Each path below is one point turned by a fixed rotation once a step. After each direction that follows a path, write how fast that rotation turns it, in degrees per step (0 if it stays still).
Each turn is a multiple of 5 degrees from 10 to 175, or 0.
Each row of a path follows its step; steps can be skipped.

step 0: [-30  -4  12  -4  -2  14  -1  -6  13 -19  -1  14  -2  14 -18   4  28  -8
 -16 -12 -12   6 -13 -12  -5   1   4  -5 -16]
step 1: [  1   7   9   2   5   6  -3  15  -2  15   6  -4  -8  -4 -23  11   0 -22
  -9   8  -9 -19  -4   5  20   9 -12 -25 -29]
step 2: [ -2  16 -14  13  12  13  10 -18  23  17   8 -19  -9   3   2  -8 -18  -6
  11  14 -13  -3  -8   8  -1 -18  21 -10 -15]
step 3: [  9   6   0   6 -28   4  15  17  20   3  -8  -3   4 -12  -9  20  -3   1
  -6  13  -4   7  -7  18 -13 -16  22  22   3]
step 5: [ -1  24   4   4  -6 -11  -5  -8  -1   2 -18  12  -5   3 -25  -7  -3 -19
   8 -30  10   6   5  11  13 -11  -9 -21  15]
step 6: [  2 -20 -20  17   7   4  13   8  -2   3 -16   6 -11  13   7 -17   9 -23
  -4  -9 -12 -19  22   9  -2 -26  -3  -6   3]
step 7: [ 14   4 -25  -8  -7   0  24  14   7  24  18   4 -10  -3   7  -3  -1  12
 -17 -12 -27   5   1   3  -5   9 -13   1  13]
step 8: [  2   5   3 -11  -8  10   3 -19 -15  28 -10  -7  31   9   6   0  24  -2
   0   2 -19  16  -9  -1 -14   9   7   0  13]
step 9: [-19   0  24 -24 -10   0 -14  -8  -3   7 -11  22  12  -6  11  11 -11   0
 -10  -2  -5 -11  11  23 -17  -5  -6 -20  -2]
[ -4   1 -12  -2   3   1  -6   3   4  -5  -2  -1   7 -12  -2   1  -5  -5
   3   4   3   7  -4   6   3   0   4   1 -10]
40
[ 1  6  1 10 10  5  4 -3  2 -1  1  5 -3 -5 11  7 -3 -7  1  1  7 -1  5  2
 -6 -4 -4 -2  3]
95
[ 9  1 -1 -9  2  2  4 -5  2  3 12 -2  9  0  2  2  1 -3 -1 -6  8 -2 -1 -3
 12 -4  1 -1  0]
120
[-5 -3 -6 -4  6  3 -2 -6  2 -6  7  3 -1  9  3 -6  3  2 -1  4 -1  4  7 -4
 -6 -3 13 -8  0]
170
[-8  2  9 -8 -1 -1 -6 -1  2  0 -1  6  1  5  2  8  5 -5  3  2  1 13  5  2
  5  0 -5  5  0]
80

step 0: [ 16 -24  13   2  15  -2 -10  -2  11  19 -10  -5 -11 -34 -19  -7  18   8
  10  -4   6   5  -8  25  14   0  10  -6  -3]
step 1: [ -6  19   4 -22   0   2   1   4  -2   1  -2  27 -37   4  -3 -10   5 -15
 -14  -6   4  -7 -18  -1  18  -1 -28  -1 -12]
step 3: [ 15  -3 -10 -19  -5  19  -6 -11  11  19   7 -15  -9  10   3  17  25   4
  13  -8  -2   5 -12   9  15   6  16 -24 -26]
step 4: [ 24  24  -2 -23   4  -4  10  10  19   0   0 -10  -4   0  12 -10  -7 -22
  -2 -16   1 -19  14  -4   0  -9 -29 -14  13]
step 5: [ -1 -16   5   8  -7 -15 -16  16  21  16   2  -9  -5 -29 -15 -21  18 -11
   9 -11  14   2   6   2   6  -1  27  -3  15]
step 6: [ -2   6  12 -12  -2  10  -9  -5  10   4 -24   9 -22  -6   8   8  13  -2
   5  -5   0  -6 -39  -1  35   9 -16   3  -5]
step 7: [  5   1   6  -4  -4  -2 -12  16  -1  12   3  13 -12 -10   9 -14 -13   3
   6  10  32   6  25  15   0  -9 -38 -12  -5]
step 8: [ -2   5  -8   1 -16   4  -4   7   0  19  18  -1 -12   5 -17  17  32 -11
   1 -10  23   1  -4  10  -1  17  23 -18 -19]
step 9: [ 15  16  -5 -16 -10  16  12 -23  26  12   3 -13   8   3  14   5  10 -15
  -1  -7  -3  -2  -9  -1   6   4 -35 -10  18]
[ -1  -3  -4   8   4  -1   4  -5   5   5   1   7   1  -1   5   2   3   0
  -4  -4  -2 -10   0 -13   4   0  -6  -1 -11]
140
[ 2  0 -8  1  4 -6 -5 -1 -1  3  2  4  3 -2  4 -1 -4  5  2  6 -2 -6 -2  2
 -5  8 -7 -8 14]
145
[-2  9  6  1  9  6  5  2 -6 -4 -2 -7  0  4  5  2  0 -1 -1 -8  9 -1 -7 -7
 -2  2 -8  1  7]
145
[ -3  -1  -2   0   1  -2   4 -12  -1   0  -3  -3   2  -6  -7  12   5   0
  10   4   8  -3  -1  -3   5   0   5   2   5]
125
[ 3  3  1 -8 -2  1 -2 -1  1  3 -2  8 -1 12 -6  3  0 -6 10 -2 -8 -5 -8  0
 -2  5 -3  8 -1]
140
[ 5 -6  0  5 -1  3  6  2 -1  7  3 -6  1  2  5 -2  5  4 -4  2  2 -7 -6  9
  4 12  7 10 -1]
130
[ 3 -3  1 -3  7 -3 -2  9  2 -8 -4  2  3  6  8  9  6  8  8  1  2  2  9  3
  3  3 -2 -1 -5]
90

step 0: [ -4 -20   8 -17 -14 -18  -8  13   5  14 -15   3   4  13  -4  -5 -16  -1
   7  22   8  -9 -26  -9 -11  16 -17  -3 -12]
step 1: [ -1   2  10  -4  -8 -26  -3  -5   6  -8 -17  17  21 -16 -17  -6   3   1
  -1 -13  13   1 -22  20 -27  11   7   5   5]
step 2: [ -4  14  13  16   3   7 -10   2   2  -5  11  12   6 -17   0 -23  -3  -6
 -22   1  37   1  14  17  -9 -13  15   4   5]
step 3: [ -7 -24  11  13 -20  12 -12  19  -3  14   7   2   1   6   2 -12  -3  -2
  -4  33  24  -4  14 -13  12  -3   6 -10  -8]
step 5: [ 13  -1   6 -11   6 -12 -12  -4 -12  -6 -16  -3  20   1  -6 -18  -7   6
 -25 -20   6  17   7  23 -13   2  -7  17  18]
step 6: [ -9  -2  14   8   3  14  -3  11 -11  -1  10   4  -4  28 -15  -8 -15 -17
 -14   3  29  -3   9  16  -1 -15  -4  17  16]
step 7: [-14 -24  14  12 -14   0  -6  17 -15  -7  -5  11   3  29  -7  11  15  -3
  10   2  17 -20  -1  -9  -1  -3   3  -8 -20]
step 8: [  9  -2  16   3   6 -13 -24  -5 -19 -10 -23   4  19  -4 -11  -8  20  18
  -8 -12  -5  -2   1  -6 -10   4  -8 -23 -20]
step 9: [ 11   3  24   2  19   5 -12 -23 -11  10   0 -18   6  -4 -27 -16  -2  -3
 -20  10   2  13  11  13 -10 -10  -6  -4  13]
[ 3  9  1  5 -2 -5  2 -2 -1  4 -6  6 12  1  0 -2  8 -5 -2 -4 -6 10 -6 -7
 -2  0 -2  4 -2]
100
[  3  -1  -1   0  -3   5  -3  -4  -3   0   4  -1   8  -7  -5   1  -3   4
  -1  -7  -5 -14   0  -3  -2  11  -2   8  -2]
100
[ -9   5  -1  -7  -9 -11  -3  -1   3   0  -3   0   3   6  -4  -2   0   2
   4  -3  -5  -2   5   3   8   8   1  -9  -4]
100
[ -1  -5  -9   5   0  -9   1 -12   4  -1   3  -5   1   6  -4  -8  -5   4
   2  -3   4   0  -8   1   1  -6  -3   5   4]
80
[-5 -7  0  2 -4  1  7 -7 -6 12 -9  2 -4 -1 -3  6  3 -6  8  0  2 -4 -2  0
 -2  3  6  0  9]
115

step 1: [ -1   6   3 -10 -12  -1   6  20   9  -2  22  17  21  31   3   7   7 -17
 -11  21   8   4  -3 -31   1 -28   5 -10   3]
step 2: [ 15  29 -12   5  -5  23  11 -25  -6   5  -9   7  -2   1   3  24   1 -26
  18  16  -4  -1 -19  10  -7  -3 -12  22  15]
step 3: [ -5  -7 -17 -26  13 -13 -12 -20   1 -17 -11   6 -17  -2  -9  -7 -25 -20
  20   3   3 -21   5   6  20   5 -10 -22 -14]
step 4: [ -8  -8  13 -24 -11  -6   1  10  -2   5  28 -18  12  27  -9   5   0  -8
   3  11  26   7  -3 -14 -13 -18  -8  -2 -30]
step 5: [  4  36 -15   8   4 -10 -11   3  -2  15   9  -9  15 -12   9  32  10 -25
   4   7  -9   7 -25 -14  -1  -7 -11   8  14]
step 6: [  8   6 -14 -22  11   9   4  -6 -22  -1   3  41  -2  -6   7   1 -14 -17
  14   9   2 -25   7  10  20  -5   4 -21   6]
step 7: [  8  -6   9  -3  -6  15   5 -10  -6 -15   0 -26  -1  10   4  -5  -5 -15
  21  17  43   0  -3   9  -8  -8  -3  -7 -33]
step 8: [ -3  -3 -14   4  21 -34 -10   4  -6  17   4 -26  10 -13  -5  13 -10 -15
   0  18 -12  16 -16 -15   8 -16 -17   9 -13]
step 9: [  6  30   5 -29  17  -6   3  10 -29  19  21  21   8   6  -1   6  13   1
  -3  12 -10 -18   1   6   1   0  10 -21   3]
[ -6  -2   3  -2  -1  -6   3   1   1  -4  10  -8   1   0   4  -5   8  -1
 -11   2  -4  -2  -5   4   8  -5  -9   3  -2]
95
[-6 -4  7 -4  3 -1  8  2  5  0 -5  8  1 -8  3  2  7  2  9  2 -9 -3  1 -6
  0 -2 -2 -7 -8]
130
[  4  -3  10  -3   3  -4   0  -9 -11  -2  -1  -9  -3   3  -3   1  -3   1
   0  -2  -3   2   4 -13   2   6  -4   0   0]
85
[ -8   0  -2   5  -5   1  10   2  -4  -4   1  -2   4   7   5   1  -2   2
  -1   4   4   4   7   1 -10   2  -8 -11   3]
125
[-5  7 -9 -4 -2  3  9 -2 -3  7 -3 -7  3 -4 -3  6 -3  6 -2  7 -9 -7  2 -2
  3  2  3  5  4]
110

step 0: [  1 -15  -1 -17  -9  -2  -1   9  -5  -3  -8 -21  -4   0   9  12   1  14
 -10 -10  24  23  26  13  20   2  18 -18  15]
step 2: [-16  15 -16   4  -1  13  29 -16 -23 -11  11  -4 -18   5  -9   4   8  16
   8   6  -1  -5  -5 -11  -3  11   3 -20  27]
step 3: [ -4  12   2   5  13   5   7   7   9   7   2 -21  -4  -1  15   4   6  26
  14 -11  -7 -13 -36  -2 -19 -13   8 -20  11]
step 4: [ -5  12  15 -29  19  -6  -9  -8  20   8 -16  -9  -3   0  13  10  -5  13
   3  -5 -11  -6  -4  21  13  17  -3 -18  25]
step 5: [ -5   3  24  -4  30  -6 -17  -9 -15  23   8  -2 -20   1  10  -2  19  -8
   3   3   6  -1  -9  15  30  -5   5  11   4]
step 6: [ -3  -7 -15  -1  22  29  -4  -8 -14   5  21  -8 -12 -21  -3   2   8  -5
   2  19  -6 -10   5   9   5  13 -17  23  19]
step 7: [ -7 -21 -18  18  42  22  -7   3   3  -6 -19  -2  -3   1 -14  -7  -1  -2
  14   6  -1  -7 -18  -3 -16  -7   1   5  -2]
step 8: [  8 -14  -7 -19  20  12   7  -1   2  -6 -22  31  13 -13   9  15 -20  -9
   9 -21  -8  -6  -8  18 -11  -3   4   1   9]
step 9: [ -4 -14  37  -2  -3  11  -8  -4  -4  -1 -12   7   3  -9  -9  -9 -13  -7
  25 -31   9   4   6  14  15 -18   0  14   1]
[  1   2   7  11   5  -1  -6   1   0   0  -2  -5  -2   6  -2  -7   4   1
   4  -3   7   3  -8  -2  -1 -10   7   4  -8]
170
[-2  3 12 -2 -3 -7  5  6 -6 -5  2 -2  1 -1 -2 -1  0  6  0  9 -7  5  1  0
 -7 -4  6 -5  8]
35
[  1   4   0 -13  -1  -1   3  -2  -1  -8  -6   3  -9   1   4  -6   1  -2
  -3  -1  -3   6   0   8   7 -10  -4   1  -7]
90
[ -7   5   5   5 -10   4   7  -5  -4   8   5   5  -8   4  -3   6   1  -5
   5  -2   0  -2   1   7  -3  -2   0   9   1]
100
[ -7   1   4  -5  -1  -5  -4   7  -2   6   4 -13   4  -1   0   3  -6  -4
  -3   2   1   1   3   5  12   4   4   7  -4]
70

step 0: [ -8   7  -4  -8  23   5  -4  -7  -4  10   4 -11  31  11   8   1 -12 -16
  33   9  -9   0  -9  23   0   0 -22  -6   1]
step 1: [-26   2  -1  -7  18  10   6  15  -4  11 -24 -17  21  23  17 -14   9 -10
   7  -7  -4  -2  -1 -19 -12  -5   4  -7   7]
step 2: [  4 -12  17   9   3   4 -12  12  -4 -12  -4   5  14  -1   9 -22  23  13
   4  -5 -25  -4   1  -9 -30  -9   4 -25   3]
step 3: [ 23 -21  17  -6  16 -12   2  -7 -11  -6  10   0  -6  17   9  -1  -9  16
  16 -21 -24   6 -12  -2  -1   7   9 -18 -16]
step 4: [ -4  -3   3   6  -8  11  -5 -15   6  -2   6 -29 -18  14   5   6   2   0
   4 -40  -4 -14  -9  -3  14  18  12 -14   4]
step 5: [ -3   4  18   9 -21  23  -8   4   4   0  20 -21   3  -6  14  14  -7  -6
   9  -5   5  -6  12  23  -3   9 -18 -27   5]
step 6: [-15  -1   5 -10  -1  11  20   8  -1  32   5   8  11   4  18   5  -8   0
  40   7   0   3   4  17   7   9  -1 -13   6]
step 7: [-15  16 -14  -3  19   4   3  -1   8  18  -1  -1  23   1  14  -7  21   3
  15  -1   2 -23 -22  -4  -2 -16   9 -21  14]
step 9: [  3 -37   4   6  -9 -18   9  -6 -24  -6  -9 -14  -5   3   8  -4  10   1
  24 -13 -24  -1 -14  -3 -15   5   8   0   8]
[ -4  -2   5   4   2   3   7   4  -6   9   0  -1  -7   3  -1   4   0  -3
   8  -2   0   2   5 -14   3   1   5   9  -2]
140
[  2  -4  -5   4  -4  -3  -6 -15   0   1   2  -8  -1   3   4   2   3  -6
  -1   6  -5   4  -1  -7  10  -3  -7  -1  -2]
80
[  6  -2  -6  -2  -2  -7  -8   5 -12   0  -5   4  -3   1  -2  -9  -1   3
   2  -1   3  -4  -2 -11  -1  -3   1  -9  -1]
60
[12 -6  5 -3  8  3  1  7 -4  4 -1  2 -2  6  3  5  3 -8 -5  1  3 -4  2  7
  4 -5 -7 -1 -6]
140
[ -4   2   6   8  -2   9  -5  -5   4   1   0  -2  -4  -4  -5  -4   6   0
  -1   0   9  -3   0  -2  -7 -10   0  -4 -11]
125

step 0: [ -5  25 -14  -7 -21   4  -1 -11   9   9  19  21 -15  -4   0  10  15  22
   9  16   7  -3 -10  -2  -7 -10  -3   9   0]
step 1: [ -8 -23  -2 -16 -19   0 -12 -16 -16   0   8  -9 -11  13  19  -1   8   4
 -13  12   5  30 -12  11   0   2   7  -8  -1]
step 2: [ -2   6 -15   8   0   2   4   7   2   9  -4  -9 -19  -5  17  18 -13 -17
  19  11  -7  12  -3  26 -17   7  -2  11 -18]
step 4: [ -4   1 -11   6  -3 -11 -38   5   0 -10   9  11   1 -10   5  18  26  -4
  -8   9   8  12  11   0 -16  13   1 -10  -5]
step 5: [-13  19 -27   2   0  -7   2 -24   0  23   9   9  -3  -5  23  -7  -4  11
 -13   5   5   7   2  11  -8 -12 -14   7  -6]
step 6: [-15  -1  15   0 -17   5   4  -8 -10   6  15 -19   9   1  16  -5   1 -10
 -13 -10   4  15 -12  11 -19  24  20   5  -7]
step 7: [  1  12 -19  -4   5  -1  13  26  -4  16   5  -5   8 -12  -6  20  19  -2
   9   4  -7  17   7   2 -10  14  -2   9 -26]
step 8: [  6  29 -16 -14 -18  13   2 -12   6  -7  21  -2  -8 -10   4  -2  14   6
 -11  -1 -13  11   9 -15 -11 -10  13 -12  11]
step 9: [ -7  -9 -15  -6 -15 -10 -17 -20   1   2  11   3  -2  17 -11   6  21  11
   1  11   7   5   3  32 -13  16   8  -6  -5]
[ -7   1   1  -7  -6  -6  -4   3 -12  -4   6  -5   3  -3  -5  -9   2  -2
   4   3   0  -7  -7   3   0   2   0   1   9]
135
[  2  -1 -10   1   1  -7   7   5  -4   8   3   5  -2   4  -5  -7   1   8
   1  -2   2   1   1   1   7  -7  -3  10  -5]
155
[  5  -5   6  -6   2   1   0  -6  -3   4  -4 -13   1   1   7   1  -5   0
   1  -2   3   0  -1   7  -2   1  -3  14  -3]
85
[ 0  9 -5  1  5 -6  0  5 -3 -5 -2 -7  2  0  4 12 -2  5 -1 -6 -2 -2 -7  6
  1 -7 -8 -7  0]
135
[-5 -3 -4  5  5  3  3 -7 -2  0 -7  2 -3  5 -2 -9 -1 -1 -3  1  4  8 -4 12
 -8 -4 -1 -4  8]
90
[  6  -4   0  -6  -5   8  12  -7   1  -1   2  -4   0   3 -10   6   9   5
   2   3  -6  -5  -2   5   2  -1   1  -4   0]
35
